One turn sends every row of this set to another row. A few are shown first. Where does it send the rows asked after them?
z24: [-21  -7  -9  -1  26   6  15  16 -16 -16  16  -1  10   7  25 -24 -10  -1]
z448: [ -7  -1 -18  18  19   6   5   0   0 -27   2   9  15  12  13 -19   5 -17]
z363: [  0 -19 -14  23   6  14  -9   2   7 -22   3  13   9 -11  18 -13  -1 -17]
z591: [  4  -7   1 -29  -6  11 -19  21  -2  -3 -15 -11 -13  11 -36  -5  26 -19]
z47: [  2 -22 -23  -3  -1  29   5 -12 -19  25  -2  -5  -7   6   7   4 -12   4]
z165: [  1 -22 -22  15   1  16  -2  -9 -24  19   0 -15 -14  23   3  -4  -6   4]
z181: [ -8 -21 -16 -10  16  10  19   7 -23  22  13 -12 -11  -2  15  -6 -20  14]
z468: [ 12 -26 -30  13   6  12  -4  -8 -12  23   1 -12 -19  10   2   4  -7   8]
z942: [ 11  -7  -7 -33  -6   7 -12  14  10  -3 -13 -24  -2   8 -40   2  15 -14]
z342: [-13 -23  -7   1   5  16  12  11 -19   9  10  -2  -5 -17  24 -10 -22  10]
z849: [  2   4  -5 -38  22  -7  -2  39  20 -18  -6 -20   0   1 -21  -6   9   0]
z111: [ -3 -12 -16   7  16   8  -1  -1   4 -28  12  12  20   0  13 -18   5 -27]
z541: [ -8  -7   2 -43  16  -5 -16  39   6 -13  -2 -26 -20   3 -17  -4   0   7]
z994: [ 10 -25 -23  30  -3  16 -15  -5   3   0  -5   4  -6  -4  10  -2  -3  -6]
z511: [-10 -20 -16  -9  26  20  -1  16  -4 -20  19   6  13   0  30 -21  -8  -4]
z278: [  7   7  -6 -32   8  -2  -2  23  21 -15 -16 -14   3   2 -33   0  14 -12]
z197: [-13 -28 -13 -19  10  29   5   6 -25   9  19  -7   3   0  23 -13 -17   5]
z157: [  2 -12  -4 -44  17   0 -11  42   6  -7   3 -32 -10   5 -20  -8   4   6]
z282: [ 16 -22 -31  24   6  11 -16 -12   5  -7   1   3  -1  12   1  -5   8 -19]
z323: [  6 -11 -26  27   2  12  -5 -14  -5  -5  -7   0   1  22   0  -6   7 -14]
z864: [ -3  10   2 -30   5   3  -3  25   9 -12 -19  -1  -5   2 -31  -7  25 -17]
z58: [  3 -17  -1 -32   3   9 -24  34  -7   5  -5 -21 -24  13 -28  -8  20  -2]
z687: [ -6   8   2 -38  18  -8  -8  33  17 -23 -12 -13 -11  -1 -19  -2   6  -5]
z525: [  5  -7 -29  15  24  15  -6   3  15 -21   1  15   9   6  20 -10   2  -9]
z755: [  8 -19  -5 -41   0   8 -17  27   1   2  -1 -34 -11  11 -32  -3   8  -3]
z54: [ -3  -7   0 -36  20   1 -13  47  -1  -1  -6 -17 -25   6 -19 -11  15   9]
z13: [ 13 -10 -35  18   7  21  -2 -15   4   6 -13   8  -3   9   5   6  -1  -4]
z63: [ -1 -16   1 -41   0   4 -24  26  -1  -2  -4 -30 -23   8 -26   2   3   0]
z621: [ -7  10   1 -35  21  -3   1  41   8 -11 -13  -5 -12  -2 -20 -10  17  -1]
z786: [-18 -12  -8 -14  22   8  20  11 -13 -11  19   4  13  -9  23 -19 -12  -6]
z669: [ -1   8   0 -31   3  -3 -12  18  17 -19 -20 -11  -8   2 -32   4  12 -16]
z565: [-14 -18  -4   4  10  14   6  12  -6 -16  12   9  12 -19  27 -18 -13  -7]
z902: [-16 -20 -12  -3  15  13  12  10 -31  12  14 -17  -7  13  18 -15 -17  13]
z740: [  2 -27 -18  17  -2  18  -2   1 -13  19  -1  -5 -16  -7  13   0 -16  10]
z344: [  3  -6   0 -33  -8   5 -22  13   5  -6 -15 -22 -16   8 -36   6  11 -14]

z282 moves to z181
z902 moves to z448
z54 moves to z864
And these:
z541 moves to z669
z511 moves to z13
z849 moves to z942
z363 moves to z740

One turn sends every row of this set to another row. A few are shown first. Where does it send the rows asked after them?
z613: [ 17 -33  -2   5  -4  -9 -24  21  20   3   8  39 -21  18  23   7  -8  32
  -3  -2   5  21  16 -14 -14   0   0  31   4  13   7  13  28]
z263: [ -6  20 -30 -11   2  21  -9   3 -19  12   1  24  -6  14   4  22   3 -20
   3 -26  10  41  17   1  -1 -38  22  22  -4   4  20   2  15]
z884: [  1   3   2 -40  -3  -8   0 -10  -4  -5 -21  41  -8   7 -10  -1  11   5
   7   2 -27  26  -8 -11   7 -17  12  29  36 -13   0   9 -11]
z660: [  6 -21   0  -4  -3  38 -33   8  17 -27  -5  41 -13  16   4  31  35 -21
   6   6  13  34 -10   5   1 -21  18  16  16   0   7  12  21]
z399: [  5 -16   1 -17   0   3 -37  13  -2   9  -8  44 -58   2   6 -35 -24   2
   8   3  10  29   8  -6   3 -26   3  12  19   4  29  -2  14]
z310: [  3 -14  -5 -16  -9  -4 -32  -3  26   4  17  29  -9  19  11   8   4  38
  -7   2   8   8  19 -17 -13 -31  21  31  50 -31  10   4  -3]
z921: [-12  12   5   0   4 -21 -33   6  16  -1  29   6  13  -5  15   7  20  -9
  32  29  17  39   2  -8 -18 -12  12  -2   7 -11  31  19  13]
z771: [ 47 -21  -3  -2  -2   3 -35  40 -17   0 -10  12 -21  15   5  -4  24 -12
   3  11  26  40   0   6  -4 -20  10  17  22  -5  24  16   8]
z508: [-34  13   2 -15   2  -9 -10  -2  -1  24 -10  31 -10  23  -4   9   0  -4
  16  -2   0  15 -17   1  -7 -19   1  13  56 -20  25  18  -3]
z301: [ -5   1  -8  -5   0 -38 -36  26 -22   0   9  21 -58  10  12   1 -16  -2
   5   9   9  28   0 -16  -9 -32  27  30  20  -3  17  -1  14]
z450: [ 16 -15   2 -10   7  13 -55 -10  -3  -2   0  17  -1  26  18   3  -5   7
  22   3  27  36  -6  28 -11 -29  18 -10  25   3  34  -8  21]
z225: [-31  -5  10  10  28   4 -18   0  17   6 -10  20  12  -2  14  -7  21 -16
 -11  -4  11  56   7 -22   2 -20  10   8   2 -15   7  -2  13]
z675: [ 17 -15  -8  -1   0 -42 -19 -33   0   0  -1  25   3  14  14  26  15  27
   4  19   4  34  11  -3 -10 -26  23  20  13   1  13  -6   6]
z599: [-14  16 -18  -6  -1  17 -14  23   5 -22   4  39  -7 -15   7   5   9 -16
  22 -17  23  19  16 -18  11 -17  13  32  -7  -2  23  20   1]
z126: [-18 -14  21 -30 -17   0 -32   0  38  25  -7  -2 -12  -5  12 -10  21   0
  12  16  -4  42  -7  -9  -9  -7  10  25  23  -2  -7  11   6]

z399 moves to z884
z126 moves to z660
z771 moves to z310
And these:
z263 moves to z301
z450 moves to z675

